In the rows, 100 means zero.
Where one turn sends some rows of the set: a few examples, then the rows asked
Pabul: 101 117  81  85  93 142 106 102 109 102 109 104  97
lel:  94  89 137  87  87  76 105 106  93 103 116 123 104
tefoz: 107  80 119  68  99  89  88  96 102  96  75  96 110
nupe:  90 115  95  90  82  57  87 100 100 119 114 109  96
lim:  78 113 121  99  91  72 109  91 100  91 121 112 105
gir: 108 113  71  90  95 135 103  95 101 119 110 111 104
vumid: 108 113  70  94  90 134  98 100 106 121 107 100  97
Gamip: 102 114  81  88  91 142 102 106 110 104 108 101  89
magu:  76 100 115 111 106  70 107  94 103  96 119 101  87
Zaz:  84 113 121  93  85  71 100  97 103  89 132 111  98
fal: 100 104  60  75  75 107 115 100 103 110  92 113 111
kaga:  84  88 136 101  94  71 106 107 102 109  99  98  97
pav: 130  82 123  68  91 113 104 100 106  89 112 112 106
tes: 122  81 126  84  86 114 112  95  98  88  94 118 115
Til: 114  75 121 102 100 110 108 100 110  99  80  83  95
fod:  96 106  79  99  95 144 107 102 103 104 102 105  88
tob: 108 104  59  71  72 105 106 106 106 109 101 113 103
lofi:  96 109  80  95  97 144 113  98 103 103 103 110  95
Tagak: 131  81 120  71 101 108  98 105 117  96 113  93  91
nepup:  89 116  95  84  91  56  96  93 100 121 115 112 107
romel: 105  90  51  82  88 104 105 108 107 115 100 101  83
pegu: 107 109  71  98  94 135 104  96  98 118 105 113 103
ranan:  98  86 135  79  97  75 102 109  99 104 127 117  96
gatot: 123  76 118  86 106 107 100 107 118 101  98  79  85
pefe:  86 109  92  87 101  59 102  89  93 120 114 119 107
Dekas: 107  73 116  67 112  88  91  95 102  97  79  96 104
daka:  88 100  90 104  91  60  93  96  89 119 112 118  88
lizol:  82 102 113 104 100  69  99 101 104  94 130 101  80
Vogo: 114  72 118  70  89  90  77 102  94  90  87 108  97
biti:  91 106  94 101  83  58  86 101  94 120 113 111  87
nakat: 110  67 112  69 114  88  88  97  98  94  86 103  96
Giku:  86 108 117  96  91  71  96 102 105  91 136 107  85
nekip: 110  98  55  74  77 104 101 111 107 111 106 108  89
faveg:  86 101  91  99 100  58 102  90  89 119 113 122  97
vone:  88  86 134  92 104  70 104 109 109 112 111  93  91
Fenim:  97  86 134  81 106  71 101 111 107 109 123 103  89
fezo: 106 108  71 101  92 135 103  97  98 120 102 109  99
Moz:  97  91  53  87  93 104 115 102 104 116  90 103  92
bagul: 106 110  71 102  90 134  99  99 102 120 104 102  95
Rem:  87  87 138  98  86  76 108 106  94 105 102 114 104
bafud: 116  66 114  69 102  89  81 101  93  91  90 110  90
takem: 110  79 120  69  87  90  81 101  98  90  78 102 106
Semus:  73 106 119 107  99  71 114  90 100  93 115 107 100
lisu:  96  97  56  84  87 106 119  98 101 113  85 108 105
nugis:  98 110  81  96  93 142 102 105 106 104 105 101  85
Diro:  98 114  81  87  96 143 111  98 105 102 106 109  99
Zoka: 108 115  71  89  94 134 100  99 105 121 110 103 103
rafim: 114  76 124  99  89 113 115  96 100  94  78 102 108

Pabul moves to -> Gamip
lim moves to -> Zaz
fal moves to -> tob
And these:
Til moves to -> rafim
ranan moves to -> Fenim
nepup moves to -> nupe
Vogo moves to -> bafud
bagul moves to -> fezo

Where one turn sends some rows of the set: a few examples, then the rows asked
pak:  95 100 106  98  95 128  91 110  87 118 117 127 123 124 102 107  88  88 109 107 132 104  81 113  78  86  82 125  78
ged: 115 103  96 106  77  82 132 109  83 128  76  88 138 105 106 119 122  72  82 111 106  93 104 104  74  80  95 103 111
vod:  95  91  88  84 119  99  96 120 104 100 106 106 106  79  99 108  74  75 113  90 136  95  95 138  74  90 107  96  71
lom:  98  81  96 128 115 107 109  90 107 108  73 145  87 114 113  83  80  90  88 118 117 115  94 104  94  71  75 104  81
tese: 107 108 125  96  85 107 109  99  86 123  59  95  99  93 137 102 106 111 102  95 100  97  95 114 102  77 109 129 115
Bofe: 110 104 134 111  78  86 105 111 102 116  59 103 112  82 113  83 109  95 102 133 105  70  97 104 102 101  83  94  97
Zanuf: 109  93 100 103 108 121 104 114  92 112 121 123 119 121 107 106  85  67 111  96 129 110  91 129  81  80  89 124  77
somef: 107 117 103  75 112  83 117 100  96 111  72  90 106  85 100  76 107  65  72 108  86  78  77 127  81 114 101  76 102
nenaz:  87  82  78 112 130  88 105 107 112 104  93 117  93  79  86 102  86 100  79 117 125  89 113  87  96 105  92  80  84
Vubul: 130 105 108  77  63 106  93  94 101 117  82  96 109  92 129 116 113  97  72  97  89  78  96 120  67  87  91  88 101
nem: 103  92  74 118 133  94 114 130  94 102 105 107 104  85 105  89  72  77  94  91 113 106 116 124  77  78  94  83  74
bepat:  95  78  93 107 117 121 110  92 105 115  79 147  77 111 109  89  85  99  84 127 115 116  92 113 106  86  77 106  88
rer: 108 108 131 106  77  82 103 111  89 112  62 101 120  83 105  84 116  91 101 126 100  69  88  97 111  94  76  99  88
Tifi: 116 103  96 100  74  78 125 105  74 120  78  84 134 106 108 120 119  69  82 111 108  90  95  94  74  85  92  97 102
zufu:  99  73 111  85  92 119  92  75 123 120 100 138  97 120 110 104  76  93  86 108 124 114  87 113  98  77  93 101  90
rudov: 110  93  99  89 105 124  94 114 103 122 124 113 118 114 103 105  86  82 113 101 142 111  85 120  79  98  94 116  76
fere:  94 111 123 108 108  90 136 100  74  97  65  80 116 111 113  75  90  76  85 104  91 108  97  97  99  95 111  82 113
mumi:  98 132  88  82 109 108 113  95  82 109  85  95 109 103 112 117 127  72  82  91  94  95  83 102  84 111 115 118 106
vid: 127 101  90 103  82  89 131 115  85 119  70  87 138 107 113 118 118  71  78 110 110  84  94  99  71  93 100 101  98
gafab:  69 100  72  95 118 110 107 113  98 114 115 122  97 106 111  85  88  88  90 109 105 125 117 101 103  75  95  82  79
Defu: 105 109 127  94  84 100 111  94  76 120  61  93  97  90 137 117 103 106 100 101  98  95  93 114 105  82 101 125 110
Seb:  85  83  82 107 122  91  97  98 129 115  87 133  86  79  98  94  80 101  80 116 117 101 107  94 103  87  95  74  82
Namo: 131  71 111 119 104 105  93  96 123 111  98 127 116 103  95 114  69  82  91  96 137  93  87 118  74  86  91 101  84
Sime:  96 130  89  90 106  93 104  99  81 118  87  91 102 102 113 120 127  77  80  92  98  91  84 101  87 120 112 118 117
Bifil: 126 105 110  81  70  96  87  93 104 111  75  91 113  90 124 103 121  96  77  87  90  77  97 124  64  73  85  89 101
sof: 102  78  94  71 114 102  93 113 103 116 106 111 110  76  97 111  76  91 107  97 137  81  89 136  80  98 111 105  85
dapev:  92  91  74 104 123 106 112 128  78 106 108 113  98  91 112  90  71  81 101  99 110 119 115 134  70  81  98  81  87
mela:  80  88  80 121 122 101 105 104 111  98  80 141  90  86  91 103  87  95  81 121 119  99 111  94 101  89  85  77  80
Sizi:  96 109 124 103  97  87 134  98  63 107  70  83 108 109 109  85  87  75  78 100  88 102  93 101 106  90 109  81 121
Sop:  79  93  90 115 121 112 114  96  89 100  79 137  74 112 110  82  83  92  85 125 111 107  93 110  98  86  69 114  80
sesa: 124  85 114 121  97 117 102  94 108 110  99 122 120 112  93 117  62  87  90 101 132 114  85 116  71  84  80 101  77
mina:  69  91  77  77 111 110 105 112  88 112 127 110 110 110 104  97  91  96  80 107 107 118 122 108  86  83  91  73  91
Piz:  76  83  70  89 118 109 100 117 103 107 111 115  97 105 109  88  92  95  85 105 117 113 123  98  95  85 100  61  86
rupa: 103 115 100  83  99  75 118  99  96 100  72  94  99  87  93  76 111  54  69 105  86  73  82 129  83 103  91  89 101
kis: 126  76 114 129  99 109  97  95 105 104  87 117 111 111  97 105  60  99  82  97 137  95  85  97  69  84  83  94  81
Bar: 101 125 131 105  93 102  82  99  95 110  89  91 108 104 110  87 109 107  73  92  83  90  97  86 107 112  94  81 113
kedu: 109  65 113  87 101 119  99  76 126 105  83 127  96 114 107 102  69  97  76 104 130 105  84 114  96  80  87  92  78
doguk:  93  69 109  73  89 113  99  76 115 116  91 124  86 109 108  92  59 106  73 114 119 107  84 112 100  86  93  90  90
Vupu:  96 111 119 107  96  91 139 100  77 111  73  80 107 112 108  79  86  77  75 101  87 110  97 102 107  95 112  90 124
bod:  90 131 135 100  90 109  87  89  99 103  91  96 102  98 109  84 111 101  87 103  83  96 102  85 102 109  96  78 110
mibe:  97  87  87  73 115 103  97 115 111 114 127 108 108  83 100 109  75  77 101  87 124  98 101 134  89  91 113  94  79
bog: 101 131 127 102  87 105  84  97 108 102  88  89 103 103 104  77 110 102  75  88  87  87  96  84 104 104  98  84 107
beri: 129 103 108  79  73  92  86  94  96 113  76  85 110  94 133 104 116 100  71  90  89  83  92 120  68  87  84  91 100
gumeb: 100 124  88  87 109  98 106  97  95 110  89  90 102 103 112 113 136  77  78  87  98  93  93 103  87 113 113 124 118
sut: 104 115 132 113  73  85 110 112  98 120  61 106 118  82  98  80 108  89 100 127 103  71  88 103 107  86  82  99  94
Zoz: 106 111 100  80 103  73 108 103  86 101  69  94 100  90 104  73 111  62  72 104  86  73  75 125  87 111  95  87 102
muni: 107 105 124 100  75 110 113  96  80 104  58  99  97  99 144 111 107 102 104 104  98  95 101 113  99  80 102 125 107
defi: 104  85  84 110 132 102 114 123  71  95  98 104 104  96 113  95  73  83  96  88 116 101 110 136  59  73  88  92  83

mibe moves to -> zufu
vod moves to -> kedu
And these:
Sime moves to -> Defu
nenaz moves to -> sof
bod moves to -> mumi
Bifil moves to -> bog

Where one turn sends some rows of the set: a few examples, then the rows asked
Gure:  83 133 101 115 124 100  96 140  78  85  98 102  80
tesid:  91 126  63  85 105  64  91 115  99  80 102 104  91
zezes:  90 123 111  90 110  80 166 119 103  81 101 106  95
dupo: 108 117 123  65  98  83 125  99 117  91  96  97  84
vofek:  85 129  67  99 130  66 103 109  75  97 106  94 100
zin: 132 117  84 102 102  74  97 110 107  88  89 103  82
banu: 113 125 101 118 104  82  89 118  79  79  88 105  90
Gofe: 123 121 110 100  84  70 140 120 109  86  83 101  98
pif: 126 108 108 107  95  79  95 140  97  95  87 101  91
Dalu:  78 118  88  64 118  87 126 141 113 112  81 108  96
masog:  84 123  80  91 111 104 162 118  98  81 106  94  86
mig:  66 133  95 101 128  94 133 141  93  71 101  93  81
nas: 106 115 121  91 111  95 101 128  90 114 116  73  91
fatu: 118 124 125  83 100  76 100 109 107 108 109  85  89
zuva:  90 106 118  63 107 108 141 111 106  89  98  89  83
nelup:  77 128  72 113 103 108 131 107 108  88  79  93 104
mon:  91 133  99  77 107 101 126 107 129  76  77 101  75
deba:  84 122  99  88 113 127 136 112  85  90  78  93  83
Retog:  86 125  91  93 109  74 150 118 102  54  92  89  92
dorut: 108 118  90 112 127  90  83 126  93 101 115 101  83
Pusek: 105 104  96  94 108  67 121 109 108 107 103 101 131
gezub:  83 127  64  94  88  90 108 116 120  76  83 104  94
nifud: 107 122  96  97 112  67  95 116  84  90 127  74 101
kunus:  94 114  97 100 118 109 116 116  58  98 110  75  98
kun:  78 121  86 106 134 108 126 131  86  97 127  95  83
Mir:  74 109 111  88 136  94 139 137  88  89 114 109  86
Gog:  99 108  96 101  93  96 111 118  88 120  99 109 125
Lipe: 116 120  95 105  93  65 123 105  93  60  85  96  98
Lifad:  82 117  91  84  99 106 115 139  89 122  87 113 104
ruvi: 118 121  79  88  91  80 144 105 112  77  84  97  84
mup:  90 109  92  72 123  62 129 121 123 103  93 102 113
nulu:  95 101 110 100 125  92  94 151  85  96 106 107  83
Gasim:  87 103 118  78 115 115 126 127  89 103 108  74  88
sus:  78 129  73 117 129  94 127 105  79 101  92  89 107
fil: 106 133  98  84 105  63 100 111 127  76 107  89  86

Gure moves to -> banu
nelup moves to -> sus
And these:
zezes moves to -> Mir
mup moves to -> Dalu
dorut moves to -> zin
fatu moves to -> dupo
fil moves to -> mon

Where one turn sends some rows of the set: a few examples, then the rows asked
bug: 127 102 116  80  88  91  83 119 106  81 127  66 107 106  98 152 119 105  76  94  84  98  72 105 100 106  59 109 106  98  73  91 147 103 107 117 114  95 106 136 138  96  88  91 117 107
vanuf: 111 107 119 101  70  96  67  91  86 111 110 137 130 118  88 107 129  80 113  78  84 132 123  81  92  89  95  84  94 126  65  75  92 106  71 116 111 116  83 112 106  95  83 111 100  97
Lolap: 118 119 117  89  85  75  61  86  94  93 112  71  99 108 100  92 149  87 110 106  79  59  81  98 104  93 106  98  98 100  65  77 120 109  85 109 127  83 128 123 117 110  64  91 115 100
vinur: 112 100 123  86  98  84 104  78  90 124 112 111 110 133 101  83 137  70  69  97  92 124 100  86 116 103  91  98 101  96  80  81 109 138  83 131 117 120  82 115 143 111  70  97 112 103
meve: 124  99 128  78  82  91  82 109 106  89 105  72 124 117 110 151 114  86  72 102  77  95  95 106  88 101  86 121 108  88  90 113 139 113  97 124 104  96 120 110 124  87 114  94 129 104
Semip: 114 114 111  94  86  95  64  90 102  86 125 138 135 132 105  85 121  73  58 100  85 143  90  83 114  94  95 108 114 119  95 103  95 116  80  92 108 112 126 118 121 112  90  77 127  98
vesal: 115 108 103  79  80  88  60  88 108  70 113 114 117  88 117  94 141  99 102 105  63  77  84  98 117 111  84  86 104 116  78 116  96 114  96  85 132  76 119 130 119  79  54 109 128 113
nav: 115 115 105  96  73  75  71  91 104  85 109 109 113  97 122  95 153  93 104  93 100  58 112  95  96  79  88  95  94 110  60 107 136 119  92 101 109 101  93 156 128  87  83 120 132 108
Gedal: 123  85 108  69  75  93  97 114 111  77 104  88 110 106 124 148 114  90  70  86  83 102  92  97 100 112  69 111 106 112  86 114 130  98  99 115 122  82  86 119 130  84  97 105 121 121
bokar: 112 103 132  92  82  87  91 122 105  95  84 118 123 107  89 107 123 105  82 116  80 104  93  98 115 111  87 139 116  79  76  64 106 128 101 114 100 132 111 147  74 105  73 117 101 110
buli: 105 116 134  96  77  83  64 134  99  92  93 127 113  91  83  96 128 117  77  98  91  96  94 117 100 123  85 129 137  53  49  91 107 121  85 132 116 111 108 120  88 102  93 119 102  94
giki: 103 109 109  88  79  76  77 102 102  79 132 141 115 105  98  67 135 102  80  96  84 145  99  99 113 103  72  88 117 103  58  93 124 136  88 122 113 118 105 132 167  95  94  85 114  94
Kete:  91 107 126  89  84  77  64 104  87  83 116 114 125 102 111 108 153  82  88 103  70  43  88 111  83 122  88  83  94  96  71 108 128 119 115 110 125 108 127 138 114  85  74  86 139  98
Dosu: 134 116 106  74  74  86  75 113 105  82 123  75 118 104 119 140 130 110  87  73  85 115  98 101 111  86  82 127 108  97  87 118 151 105  94 122 108  80 112 113 119  97  92 102 121 114
vinaz: 111 118 124  79  84  68  52 108  73 100 123 134 110 126  87 100 139 130  99  90  76 138 107 108  98  98  89  79  77 104  65  60 102 118  97 120 106 104 106 120 110  87  50  96 115  87
Butip: 108 110 121  87  79  77  51 120  95  87 120 167 111 101  91 113 129 103  80 104  88 127 114 111  80 111  81  53  90 115  69  87  79 113 103 119 114 104  93 125 122 103  78 102 110  93
Binu: 136 111 102  98  67  86  51  86  95  86 104 104 114 105 114  96 130  75  86  96  78  44 118  97 103 113  93  75 128 109  76 103 107 112  74 121 115  86 113 128 103  91  94  84 132 108
Nak: 127 111 120  96  65  86  49  95  85 106 111 135 127 134  84 115 122  96  85  97  65 133 108  92  89 108 127  72 101 104  60  81  86 105  85 123 107 108 123 118  94  87  69  86 111  75
Zalif:  96 122 133  84  88  74  74 100  67 105 128 123 128 147 100  84 149 104  58  68  86 128  84  99 110 126 101  96 110  76  65 115 114 107  88 130 111 103 121 120 133 109  66  91 127  94
tiso:  97 112 127  95  99  77  61 114  92 127 119 137 116 120  73 125 133  87  82  88  89  99 107  98  75 100  88  65  96 112  60  77  93 103  83 128  93 136  84 118 118  99  77 107 116  81
Panu: 119  86 115  93  69  96  85 114 111  98  77 132 111  88  96 109 126  99  61  97  93 102  76  97  97 131  83 112 126  78  60  73 106 107  86 117 125 124 103 125  64  96  69 105  98 119
tivov: 112 114 105  92  73  92  66 131 124  89 104 125 104  70  87 103 138 109  89  86  85 109  85  95 113 112  76 126 139  82  49  68 117 120  92 114 107 126  88 130  86 104  80 103  90 107
koze: 143 101 109  82  75  91  81 114 103  75 119  88 115  95 110 141 108 106  71  88  83 108  87 120 105 119  70  94 119  92  74 120 140 110  93 137 131  76 127 111 124  91  98  90 122 104
zalu: 113  99 111  94  79  88  55 100  92 102 131 133 107 122  97  97 144  80  24  92  96 115  88  79  82 112  79  76 128  92  72  97 109  96  83 117 111 122  91 131 137 103  74  66 118 109
Bal: 104 112 116  85  74  77  71 143 103  75  92 147 117 104 107  97 121 117  72  92  89 105 103 101 113 108  91 146 128  91  75  90 103 103  90 113 114 111 107 129  66 106  82 115 111 107

Butip moves to -> vinaz
Panu moves to -> tivov
giki moves to -> Zalif
And these:
koze moves to -> Dosu
Lolap moves to -> Binu

